Rows are one point carried round by a steady rotation, each followed by how many ticks it has turned.
The counts run from 0 to 774.
[ 2.98  3.22 -1.54 -0.68 -3.16 -3.67 -1.46 -1.27  0.07 -0.17  2.99 -0.30
  0.62 -1.16 -0.52  1.28  1.86 -1.20  0.98 -1.29  0.58 -2.19  1.15  0.61
  0.62  0.12 -0.25  2.09  1.04 -1.79 -2.31 -2.31  0.42] | 490
[ 0.23 -0.75 -2.91 -0.93  2.11  1.32  0.28  2.20 -1.49  0.15 -1.22 -1.47
 -1.55  1.46 -0.45  0.21  4.63 -1.27  1.46 -0.62  0.25  0.10  2.43  0.44
 -0.21  1.90 -0.30  0.94  2.36 -2.88 -0.99  3.36  2.10] | 216
[ 2.78 -2.33  0.51  0.25  2.09  2.86 -1.98 -2.60 -0.88 -3.11  0.63 -0.54
  2.63  1.32 -2.49  0.93 -2.92  0.87  0.08  0.26  0.84 -0.12 -1.29 -1.79
 -1.23 -2.66  0.88  0.35 -0.98  1.20 -0.62 -1.89 -2.08] | 576
[-0.35 -4.27 -0.42 -1.90  2.15  2.89  0.89 -0.04 -1.11 -1.22 -1.15 -0.75
  0.01  4.63 -1.67 -0.72 -1.04  2.64  0.28 -2.16  0.40 -0.35 -0.13 -0.27
 -1.79  0.57 -0.61  0.66  1.06  0.80  1.46  1.97 -1.31] | 318
[-0.21 -1.54  1.65 -1.46  2.55  4.19  0.52  1.61 -1.60 -1.43 -0.58  2.59
 -0.60  0.59  2.94  1.37  2.47  0.60 -1.28  1.89 -0.62 -0.02  0.18  0.21
 -1.11 -0.98  1.47  0.06 -0.50  1.17 -0.19  3.46  0.93] | 553
[ 1.66  2.03 -2.17  2.38  1.62  0.79 -3.50 -0.28 -2.37 -1.88 -0.69 -2.39
  0.29 -2.64  0.82 -1.48 -0.32 -1.78  0.38 -0.57  1.81  1.76 -1.28 -2.21
  1.42 -1.29 -0.09 -0.03 -0.26 -2.93  0.01  1.57  1.58] | 190
[-0.62  1.21  0.08  0.26 -2.30 -2.16 -0.01 -2.24  1.15  0.45 -0.06  0.63
 -1.36  0.64 -3.73 -1.48 -1.14  1.14  1.21 -0.69 -0.19 -0.73 -1.17  0.17
  1.14 -1.45 -1.42 -0.31  1.45  1.99  0.48 -3.92 -4.85] | 44
[-2.33 -0.63 -2.63 -1.70 -0.01 -0.42 -0.27  0.95 -1.69  0.95 -2.45 -0.17
 -2.33  2.94  1.94 -0.65  3.52  1.12  0.49 -1.70  0.21  0.32  0.93 -0.45
  1.88  3.59 -2.15 -0.64  1.78 -0.89  0.96  2.38  0.16] | 324
[ 2.18  0.99  0.75 -1.66 -1.71  0.13 -0.22 -1.87 -0.22 -0.50  1.02  1.70
  2.98 -1.65 -0.60  1.75 -2.70  2.06 -1.30  1.79  2.59 -0.92 -0.93 -1.49
  1.16 -1.59 -0.21 -0.09 -2.66  0.78  0.16 -3.80 -2.37] | 387
[-0.69  2.96 -1.23  1.57  1.18  0.52 -1.09  2.28 -1.29  0.01 -2.14  1.31
 -3.87 -2.89  3.06 -0.77  1.48 -1.37 -2.09  1.30 -1.48  1.24 -0.64  1.15
  1.08  0.49  1.15 -0.37  1.17 -1.32  0.38  2.71  1.51] | 637
[-0.76  3.45  0.01  0.72 -1.31 -2.55  0.23  0.15 -0.79 -0.28 -0.67  2.24
 -2.29 -0.54  3.66  1.04  4.61 -1.06  0.20 -0.82 -2.11 -0.14  1.27 -0.04
  2.01  0.43 -0.96  0.10  0.86 -1.88 -1.02  2.12  1.21] | 66
[-1.31  1.72  0.26  1.72 -1.69 -2.98  0.49 -0.90  2.55  0.17  0.38  0.37
 -2.37 -0.27 -0.24  0.69  3.45 -3.11  2.25 -0.75 -3.14  0.39  3.08  0.11
  0.27  0.05 -0.56 -0.45  1.67 -0.13 -2.58 -1.43  0.98] | 68
[-2.29 -1.02 -0.04  0.31  0.43  2.50  1.42  2.69 -0.72  0.86 -2.91  1.60
 -2.73 -1.37  2.42 -0.32  0.76  0.33 -1.90  1.74 -0.10  2.78 -0.18  0.86
  1.94  0.80 -0.37 -2.51 -1.10  3.16  2.64  1.34 -0.48] | 246
[-1.58 -2.20  0.70  0.62 -0.88  1.12  1.49 -1.41 -0.05 -1.18 -2.51  2.19
 -2.59  3.45  1.48  1.38  0.59  1.02 -0.13 -1.30 -3.13  1.43  1.75 -1.65
  0.71  0.45 -2.99 -1.68 -0.44  2.85  0.79  0.36 -0.85] | 169
[ 1.38  0.08 -0.60  0.13  0.43  0.87 -0.89  0.79 -0.18 -0.84  1.85 -3.79
  2.76 -0.84 -2.81 -2.49 -0.01 -0.74  1.37 -0.92  3.92 -0.05 -1.11  0.27
 -1.17 -3.05 -1.44  2.67  0.29 -2.23 -0.39  0.49  0.72] | 498
[ 1.37  2.21 -3.63  2.45 -0.05 -1.08 -0.81  1.52 -1.54 -0.09 -1.21 -2.08
 -2.17 -3.28  1.22 -0.53  1.75 -2.94 -0.21 -0.77  0.59  1.66  1.78  0.64
  1.62 -0.10 -0.85 -0.15 -0.04 -3.27  0.75  1.24  3.03] | 298
[-1.13 -0.74 -0.70 -0.13 -1.75 -2.97  1.68 -1.18  0.60  0.17 -2.39  0.46
 -0.77  2.91 -2.67 -0.58 -1.03  1.90  1.52 -2.51 -0.13 -0.36 -0.17 -1.21
  1.75  0.00 -3.08 -0.80  0.98 -0.39  1.64 -2.47 -4.19] | 616
[ 0.85 -1.96 -2.55 -1.62  0.63  2.05 -0.35  1.69 -3.31 -0.10 -0.38  0.02
  0.42  1.50  1.89 -0.43  2.93  1.40 -0.66 -2.53  2.28  0.35  0.38 -0.01
 -0.07  0.68 -2.82  1.37 -0.78 -0.60  0.52  3.77  1.96] | 398
[-1.22 -2.49 -1.95 -0.27 -0.94 -0.44  2.94 -0.20 -0.69  0.07 -2.65 -0.30
 -1.90  3.70 -2.03 -0.34  1.15  1.04  0.67 -2.68 -0.27  0.76  2.43 -0.66
  1.01  1.06 -3.91 -0.73  0.08  0.69  1.25 -0.27 -1.16] | 508
[-1.31  3.48  2.67  1.75 -2.21 -2.90 -0.24 -0.25  2.20  0.24  2.52 -0.41
  1.70 -2.88 -0.90 -2.30  1.39 -0.75  1.66  0.12  0.88 -0.17 -0.73  0.16
  0.96 -2.94 -0.76  1.47  0.51 -1.01 -1.69 -1.52 -0.13] | 647
[-1.43 -1.95  0.67 -1.03  1.29  2.53 -1.21 -0.78  0.43 -0.10  2.17 -1.52
  0.66  1.82 -3.51 -3.16 -0.38  1.47  1.39 -0.88  1.58  0.22 -2.35  0.53
 -1.69 -2.33 -1.19  1.13  1.50  3.27 -0.37 -0.29 -1.89] | 732
[-0.12  2.36  2.50  2.46 -1.48 -1.98  1.35 -0.96  2.88 -0.39  0.39  1.58
 -1.82 -0.34  1.03  1.40 -2.13 -2.21  0.19  0.70 -4.07 -0.58  2.70  0.04
 -0.89 -0.67  1.35  0.19  1.14  0.64 -1.22 -2.02  0.46] | 70
[ 0.07  0.69 -3.28  1.58 -1.10 -1.43 -1.81 -0.07  0.10  0.94  0.46 -1.69
 -2.80  0.28  3.00  0.64  1.82 -2.38 -0.30 -2.25 -1.23  1.97  2.61 -0.88
  1.11  3.29 -1.85 -0.25  0.84 -0.44 -0.90  0.55  2.32] | 482
[ 1.25 -1.43 -2.59  1.98 -1.35 -0.69  1.74 -1.06 -1.44 -1.67 -1.64 -0.72
 -1.13  1.62 -3.92 -0.15 -0.45  0.12  1.03 -2.66 -0.04  1.44  1.31 -0.65
  0.67 -2.09 -4.14 -1.29 -1.17  0.67  1.62 -2.31 -1.91] | 691
[-0.46  2.46 -1.36 -2.63 -1.41 -1.96  0.42  0.78  0.68  2.39 -0.94  2.66
 -1.57 -1.81  2.21  2.02  2.35  0.33 -0.90  2.33 -0.37 -1.69  0.72  0.84
  2.57  3.17  1.78 -0.46  1.13 -1.19  0.65 -0.77 -0.90] | 330
[-0.05  4.84  1.99  1.50 -1.40 -2.42  0.54 -0.69  0.69 -0.56  0.35  3.03
 -0.10 -4.04 -0.09  0.60  1.24 -0.19 -0.02  2.51  0.45 -1.27 -0.80  0.63
  2.16 -2.63  0.97 -0.50 -0.70 -1.01 -0.59 -2.25 -1.87] | 645
[-0.11  2.11  0.29  4.04 -1.38 -2.13  1.21 -0.28  2.23  0.17 -0.09  0.87
 -4.13 -1.81 -1.17 -0.10 -1.88 -2.38 -0.33  0.27 -3.99  0.53  1.47  1.42
  0.20 -1.70 -0.05 -0.69  1.39  1.18  0.25 -2.08 -0.73] | 642
[-1.34 -2.28  0.61  1.22  1.64  2.88  1.57  1.02 -0.12 -0.74 -2.06  1.53
 -4.56  0.57  1.47  1.25  2.59 -1.20 -0.25  1.45 -3.43  1.92  2.02  1.00
 -0.48 -0.23  0.30 -1.74  1.00  2.18  0.52  1.26  0.63] | 62
[-1.34 -2.54  1.11  1.09  2.06  4.53  0.66 -0.04 -1.00 -1.93 -2.61  1.23
  0.32  1.89  2.51  0.14 -2.44  0.91 -0.97 -0.08 -0.58  2.07 -0.05 -2.48
 -0.21 -0.44 -0.63 -0.83 -2.16  1.62  2.26  1.75  0.41] | 660
[ 1.92  1.56  1.12 -1.29  0.79  0.18 -0.30 -0.51  1.60  0.29  2.17  1.56
 -1.96 -1.34 -1.60  1.43 -0.99 -0.31 -0.69  3.03 -1.57 -3.06 -0.08  2.50
 -0.88 -0.70  4.19  0.79  2.81  1.22 -0.85 -2.89 -2.24] | 336
[-0.90 -0.79  1.31 -2.32  0.23  0.61 -1.89 -0.70 -0.05 -0.34  2.40 -0.96
  1.08  1.04 -3.02 -3.40  0.67  2.20  1.30 -0.98  2.21 -1.32 -3.07  0.47
 -0.62 -2.20 -1.31  2.14  1.37  2.03 -1.25  0.09 -2.41] | 731
[-2.29  0.57 -0.33 -3.58 -2.72 -2.18  2.48  1.20 -0.03  2.21 -1.44  2.27
  0.55  0.27  2.70  1.13  2.15  1.67 -0.39  0.59  2.09 -1.49  1.50 -0.05
  2.46  3.23 -1.43 -0.33 -0.73 -0.81  0.91  0.44 -0.74] | 513
[-1.49  2.00  0.81  0.01 -2.39 -3.17  0.32 -0.08  0.46  1.12  1.41  2.47
 -1.97 -0.08  2.84  0.49  3.99 -0.70  0.40 -0.88 -2.57 -0.32  2.11  0.48
  0.92  1.80 -2.44  0.51  0.77 -0.01 -1.41  1.48  1.02] | 747
